Here are some numbered points:
[ 0.   0.   0.   0.   0.  -0.1 -0.1  0.1 -0.1  0.1 -0.1  0.   0.   0.
  0.   0.1  0.   0.   0.1 -0.1 -0.1  0.  -0.1  0.  -0.1  0.  -0.1  0.
  0.1 -0.1  0.1  0. ] 0
[ 0.  -0.1  0.1  0.   0.   0.1  0.   0.   0.1  0.1 -0.1  0.   0.   0.
  0.   0.   0.1  0.1  0.1 -0.1 -0.1  0.   0.   0.   0.   0.  -0.1 -0.1
  0.   0.   0.2  0. ] 1
[ 0.   0.   0.   0.  -0.1 -0.1  0.   0.   0.1  0.1  0.   0.1  0.   0.
  0.   0.1  0.1 -0.1  0.   0.   0.  -0.1  0.   0.   0.   0.   0.   0.
  0.1  0.   0.1  0.1] 2
[ 0.   0.   0.  -0.1  0.   0.   0.1  0.   0.1  0.   0.   0.1 -0.1  0.
 -0.1  0.1  0.   0.   0.   0.  -0.1  0.  -0.1 -0.1 -0.1  0.   0.   0.
  0.1 -0.1  0.1  0. ] 3
[ 0.  -0.1  0.  -0.1  0.   0.   0.  -0.1 -0.1  0.   0.   0.   0.  -0.1
  0.   0.1  0.  -0.1  0.   0.1  0.   0.   0.   0.  -0.1  0.   0.  -0.1
 -0.1  0.   0.   0. ] 4
[ 0.1  0.   0.   0.  -0.1 -0.1  0.   0.1  0.   0.1 -0.1  0.   0.   0.
  0.1  0.1 -0.1 -0.1  0.  -0.1  0.   0.  -0.1  0.  -0.1  0.  -0.1  0.
  0.   0.   0.   0. ] 5
[-0.1  0.3  0.5  0.2 -0.2  0.2 -0.1  0.  -0.2  0.1 -0.1  0.1  0.   0.1
  0.4 -0.2  0.2 -0.2  0.2  0.1  0.   0.4  0.2 -0.2 -0.1 -0.2  0.  -0.2
  0.1  0.2  0.2 -0.1] 6
[-0.3  0.3  0.4  0.2  0.   0.1 -0.2  0.  -0.1  0.1 -0.1  0.  -0.1  0.2
  0.3 -0.2  0.4 -0.2  0.3  0.3  0.1  0.4  0.3 -0.2  0.  -0.2  0.  -0.1
 -0.1  0.2  0.2 -0.1] 7
[ 0.3 -0.4 -0.2 -0.7 -0.3 -0.1  0.5 -0.5  0.   0.  -0.2 -0.2  0.4 -0.5
 -0.5  0.8 -0.7 -0.4 -0.4 -0.6 -0.3 -0.6 -0.1 -0.3 -0.6  0.1 -0.3  0.1
  1.   0.  -0.2 -0.6] 8
[ 0.   0.   0.   0.   0.  -0.1  0.   0.1  0.   0.1  0.  -0.1  0.   0.
  0.   0.1  0.  -0.1  0.   0.   0.   0.   0.1  0.  -0.1  0.   0.  -0.1
  0.   0.   0.1  0. ] 9
[ 0.1 -0.1  0.   0.  -0.1  0.   0.   0.  -0.1  0.1  0.   0.   0.1  0.
  0.1  0.1  0.   0.1  0.   0.1  0.   0.   0.1  0.   0.   0.   0.   0.
  0.1 -0.1  0.   0. ] 10
[-0.3  0.2  0.4  0.2  0.   0.2 -0.2  0.  -0.1  0.1  0.   0.1 -0.1  0.2
  0.4 -0.2  0.3 -0.1  0.2  0.2  0.   0.3  0.3 -0.1  0.1 -0.2  0.  -0.1
 -0.2  0.3  0.1  0. ] 11
[ 0.   0.   0.1 -0.1 -0.1  0.   0.  -0.1  0.  -0.1 -0.1 -0.2  0.1  0.1
 -0.1  0.1  0.  -0.1  0.  -0.2 -0.1 -0.1  0.  -0.2 -0.1  0.  -0.1 -0.1
  0.2 -0.1  0.1 -0.1] 12
[-0.2  0.  -0.9 -0.9  1.  -0.3 -0.8 -0.2 -0.2  1.2  0.8 -0.3  1.4 -0.4
 -0.3  0.5 -0.2 -0.6 -0.2  0.1 -0.1 -0.5  0.9  0.9 -0.4  0.7 -0.5  0.9
 -0.2  1.3 -0.3 -0.8] 13
[ 0.   0.2  0.2  0.  -0.2  0.   0.  -0.1 -0.1  0.1  0.   0.   0.   0.1
  0.2 -0.2  0.  -0.2  0.1  0.   0.   0.1  0.   0.  -0.1 -0.1  0.  -0.1
  0.1  0.1  0.1 -0.1] 14
[-0.3  0.3  0.9  0.3 -0.4  0.3  0.  -0.3  0.  -0.2 -0.2  0.  -0.3  0.4
  0.4 -0.2  0.5 -0.5  0.1  0.  -0.1  0.4  0.2 -0.5  0.  -0.3  0.  -0.3
  0.4  0.2  0.  -0.1] 15
[-0.5  0.4  1.1  0.4 -0.3  0.5 -0.1 -0.4 -0.2  0.  -0.3  0.1 -0.3  0.3
  0.5 -0.3  0.5 -0.5  0.3  0.1 -0.1  0.6  0.3 -0.5 -0.2 -0.4 -0.1 -0.4
  0.4  0.4  0.3 -0.2] 16
[-8.5  9.7  9.9  9.8 -0.4  6.5 -6.5 -3.6 -1.6  3.3 -1.2  1.1 -2.   8.5
  9.9 -6.4  9.9 -6.   8.7  5.5  1.   9.9  8.7 -5.4  1.  -6.8 -0.4 -4.7
 -1.7  7.9  3.8  1. ] 17
[-0.4  0.3  0.8  0.3 -0.2  0.4 -0.1 -0.3 -0.1  0.  -0.1 -0.1 -0.1  0.3
  0.4 -0.2  0.4 -0.4  0.2  0.1 -0.1  0.4  0.3 -0.4  0.1 -0.4  0.  -0.2
  0.3  0.5  0.  -0.2] 18
[ 0.1  0.   0.1  0.   0.   0.  -0.1  0.  -0.1  0.1  0.1  0.   0.   0.1
  0.2  0.   0.2  0.   0.1  0.   0.1  0.1  0.   0.   0.  -0.1  0.  -0.1
  0.1  0.2  0.2  0. ] 19
[-1.2  1.5  2.7  1.4 -0.7  1.4 -0.5 -0.8 -0.3 -0.6 -0.5 -0.1 -0.8  1.4
  1.8 -0.8  1.7 -1.1  1.1  0.6 -0.4  1.7  0.8 -1.6  0.2 -1.2  0.1 -1.2
  0.7  0.7  0.2  0.1] 20
[ 0.   0.   0.   0.  -0.1  0.   0.1  0.   0.   0.1  0.   0.   0.   0.
  0.1  0.1  0.   0.   0.   0.  -0.1  0.  -0.1 -0.1 -0.1  0.  -0.1 -0.1
  0.  -0.1  0.1  0. ] 21
[ 0.   0.1  0.1 -0.1 -0.1  0.   0.   0.   0.   0.   0.   0.   0.   0.
  0.1  0.   0.   0.   0.1  0.   0.   0.1  0.  -0.1 -0.1  0.   0.   0.
  0.   0.   0.2  0.1] 22
[ 0.5 -0.5 -0.4 -1.2 -0.3 -0.3  0.6 -0.7  0.1  0.  -0.2 -0.4  0.5 -0.8
 -0.7  1.1 -1.1 -0.6 -0.7 -0.8 -0.4 -0.9 -0.1 -0.4 -0.9  0.2 -0.3  0.2
  1.5  0.  -0.3 -0.8] 23
[-0.3 -0.2 -1.  -0.9  1.1 -0.5 -0.8  0.  -0.2  1.4  0.9 -0.3  1.6 -0.5
 -0.4  0.6 -0.2 -0.8 -0.2  0.2 -0.1 -0.6  1.   1.2 -0.6  0.7 -0.8  1.
 -0.2  1.6 -0.3 -1. ] 24
[ 0.   0.   0.  -0.1 -0.1  0.  -0.1  0.1  0.   0.1  0.  -0.1  0.   0.
  0.   0.   0.   0.   0.   0.  -0.1  0.  -0.1 -0.1 -0.1  0.  -0.1  0.
  0.   0.   0.   0. ] 25
[ 0.  -0.1  0.  -0.1 -0.1  0.   0.   0.1  0.   0.1 -0.1 -0.1  0.1 -0.1
  0.   0.1 -0.1 -0.1  0.   0.   0.   0.   0.  -0.1  0.   0.1 -0.1  0.
  0.   0.   0.1  0. ] 26
[ 0.   0.   0.1  0.  -0.1  0.  -0.1  0.   0.   0.1 -0.1  0.   0.  -0.1
  0.   0.1  0.  -0.1  0.  -0.1  0.   0.1  0.   0.  -0.1  0.1  0.1  0.
  0.1  0.   0.   0. ] 27
New points follow, each followed by the numbers of its three nearest points above, smallest number first.
[-2.3  1.5  3.9  1.8 -0.7  1.5 -0.5 -1.3 -0.3  0.5 -0.3 -0.2 -0.7  1.9
  1.9 -1.4  2.3 -1.4  0.9  0.9  0.3  2.1  1.9 -1.2  0.2 -1.3 -0.3 -0.8
  0.6  1.8  0.6 -0.5] 16 18 20
[-0.1  0.1  0.2  0.1  0.1  0.  -0.1  0.   0.   0.3  0.1  0.1  0.1  0.1
  0.2 -0.1  0.1  0.   0.2  0.1  0.1  0.2  0.1 -0.1  0.   0.   0.   0.
  0.   0.2  0.1  0. ] 14 19 22
[-1.4  1.5  2.4  1.5  0.2  0.9 -1.2 -0.6 -0.4  1.  -0.1  0.2  0.   1.3
  2.  -1.1  1.8 -1.2  1.5  0.9  0.3  2.1  1.7 -0.6  0.  -1.1 -0.2 -0.4
 -0.6  1.7  1.   0. ] 16 18 20
[-1.6  1.8  2.6  1.7  0.   1.1 -1.2 -0.6 -0.2  0.8 -0.1  0.2 -0.3  1.5
  2.2 -1.2  2.  -0.9  1.6  1.   0.3  2.2  1.6 -0.8  0.3 -1.2 -0.2 -0.7
 -0.5  1.4  0.7  0.2] 16 18 20
[ 0.9 -1.4 -0.9 -2.3 -0.5 -0.5  1.3 -1.4  0.   0.3 -0.2 -0.8  1.1 -1.6
 -1.6  2.  -2.2 -1.3 -1.4 -1.9 -1.2 -1.9 -0.5 -0.5 -1.6  0.7 -0.8  0.7
  3.3  0.2 -0.5 -1.9] 8 13 23
[ 1.  -1.4 -0.9 -2.3 -0.5 -0.6  1.2 -1.3 -0.1  0.4 -0.2 -1.   1.2 -1.7
 -1.6  2.  -2.1 -1.3 -1.5 -1.8 -1.1 -2.  -0.5 -0.5 -1.7  0.6 -0.8  0.6
  3.3  0.3 -0.5 -1.8] 8 13 23
[ 0.1  0.   0.  -0.2 -0.1  0.   0.   0.   0.1  0.  -0.1  0.  -0.1  0.
 -0.1  0.1  0.   0.  -0.1  0.  -0.1  0.  -0.1 -0.1 -0.1  0.1  0.1  0.
  0.1 -0.1  0.   0. ] 3 25 27
[ 0.7 -1.4 -0.7 -2.2 -0.2 -0.6  1.  -1.2 -0.2  0.4  0.2 -1.1  1.3 -1.7
 -1.8  1.8 -1.7 -1.3 -1.9 -1.8 -0.7 -2.  -0.3 -0.1 -1.9  0.9 -0.9  0.8
  3.2  0.4 -0.6 -1.7] 8 13 23
[-0.1 -0.1 -0.5 -0.4  0.6 -0.1 -0.4  0.  -0.1  0.6  0.5 -0.2  0.8 -0.3
 -0.1  0.3 -0.1 -0.3 -0.1  0.1 -0.1 -0.3  0.4  0.5 -0.2  0.3 -0.4  0.5
 -0.1  0.8  0.  -0.4] 9 13 26
[ 0.  -0.1  0.1 -0.1 -0.2 -0.1  0.1 -0.1  0.   0.  -0.2 -0.1  0.1 -0.1
  0.   0.1 -0.1  0.  -0.1 -0.1 -0.2  0.  -0.1 -0.1 -0.1 -0.1  0.   0.
  0.4  0.   0.  -0.1] 3 12 27
[-2.3  2.3  3.9  2.5 -0.2  1.7 -1.4 -0.9 -0.4  0.6 -0.3  0.2 -0.5  2.1
  3.  -1.6  2.7 -1.6  1.9  1.3  0.   2.9  2.1 -1.4  0.3 -1.7 -0.1 -1.3
 -0.3  1.8  0.8  0.1] 16 18 20
[ 0.4 -0.7 -0.5 -1.2 -0.3 -0.3  0.5 -0.7  0.   0.3  0.1 -0.6  0.7 -0.9
 -0.9  1.  -1.1 -0.7 -0.9 -0.9 -0.6 -1.  -0.1 -0.1 -1.   0.4 -0.5  0.3
  1.7  0.3 -0.3 -1. ] 8 12 23
[-1.8  2.1  3.3  2.2 -0.2  1.6 -1.2 -0.8 -0.3  0.4 -0.3  0.2 -0.4  1.9
  2.8 -1.4  2.4 -1.2  1.9  1.2  0.1  2.6  1.6 -1.4  0.3 -1.5 -0.1 -1.2
 -0.3  1.4  0.5  0.3] 16 18 20
[ 0.  -0.1  0.1 -0.1 -0.2 -0.1  0.2  0.   0.   0.  -0.1 -0.1  0.  -0.1
  0.   0.2 -0.1 -0.1 -0.2 -0.1 -0.2  0.  -0.1 -0.2 -0.2  0.   0.  -0.1
  0.4  0.   0.  -0.2] 3 12 21
[ 1.1 -1.5 -0.9 -2.5 -0.5 -0.7  1.3 -1.4  0.   0.5 -0.1 -1.   1.3 -1.8
 -1.6  2.  -2.3 -1.4 -1.5 -2.  -1.1 -2.1 -0.4 -0.6 -1.7  0.6 -0.8  0.6
  3.4  0.4 -0.5 -1.9] 8 13 23
[-6.3  7.9  9.9  7.9 -0.6  5.1 -5.  -3.  -1.2  2.1 -1.   0.9 -1.9  6.9
  9.9 -5.   8.7 -4.8  7.2  4.2  0.7  9.9  6.5 -4.6  1.  -5.5 -0.2 -4.
 -1.4  6.   3.1  1.1] 16 17 20
